In the data rows, the value 128 means zero.
Here are some points:
108 109 98 182 145 151 155 151
161 113 153 85 145 114 105 112
218 149 175 48 78 88 66 87
102 158 127 131 102 126 131 126
141 107 129 125 149 129 126 128
162 141 147 95 103 111 102 112
105 162 126 130 96 124 131 124
42 104 98 173 186 154 177 154
174 130 125 139 102 128 116 127
102 160 116 151 93 131 139 132
196 136 143 108 90 113 96 114
146 147 130 125 95 123 119 124
140 144 124 136 98 126 122 126
142 148 126 136 91 127 121 126
70 111 103 172 163 149 165 152
195 154 156 81 72 100 85 99
136 142 144 97 111 114 113 113
157 140 146 95 106 113 105 114
Then 10 other points, each followed by its number:
179 129 130 129 100 124 108 122 0
122 129 130 123 133 127 129 127 1
68 113 101 174 165 153 168 152 2
139 147 126 134 97 126 122 126 3
106 161 115 152 93 133 139 133 4
194 133 142 112 96 114 99 114 5
74 116 103 168 159 149 161 150 6
107 131 101 174 123 145 151 145 7
147 126 138 114 126 121 118 122 8
106 108 92 192 149 155 159 155 9
Which three of these numbered points are nearest to each point below, looking only along the 3 directions in which the first points spread most? Their numbers follow each, nearest first.
177 129 127 133 101 124 112 126 > 0 5 3
117 128 128 129 133 129 133 129 > 1 8 3
79 126 99 176 142 149 162 149 > 6 2 7
71 114 104 165 165 149 163 150 > 6 2 9
110 109 95 193 144 153 157 153 > 9 7 6
178 129 126 137 100 126 112 127 > 0 5 3
97 136 117 147 129 137 143 136 > 7 1 4
117 130 128 125 130 127 131 127 > 1 8 3
119 131 131 124 131 127 129 126 > 1 8 3
146 128 139 109 123 120 116 122 > 8 1 3
144 126 134 116 125 124 118 123 > 8 1 3
41 103 96 179 187 159 180 158 > 2 6 9
174 123 122 141 109 130 117 128 > 0 3 8
102 162 119 144 90 129 137 131 > 4 3 7
101 165 117 144 88 130 136 130 > 4 3 7
164 93 151 89 163 117 106 113 > 8 1 5
141 151 126 135 91 126 123 126 > 3 4 0
140 146 129 130 98 124 122 124 > 3 8 1
119 129 129 124 131 127 130 127 > 1 8 3
100 160 124 135 99 128 135 128 > 4 3 1
135 147 126 137 96 126 125 124 > 3 4 1
99 131 139 104 144 122 131 122 > 1 8 3
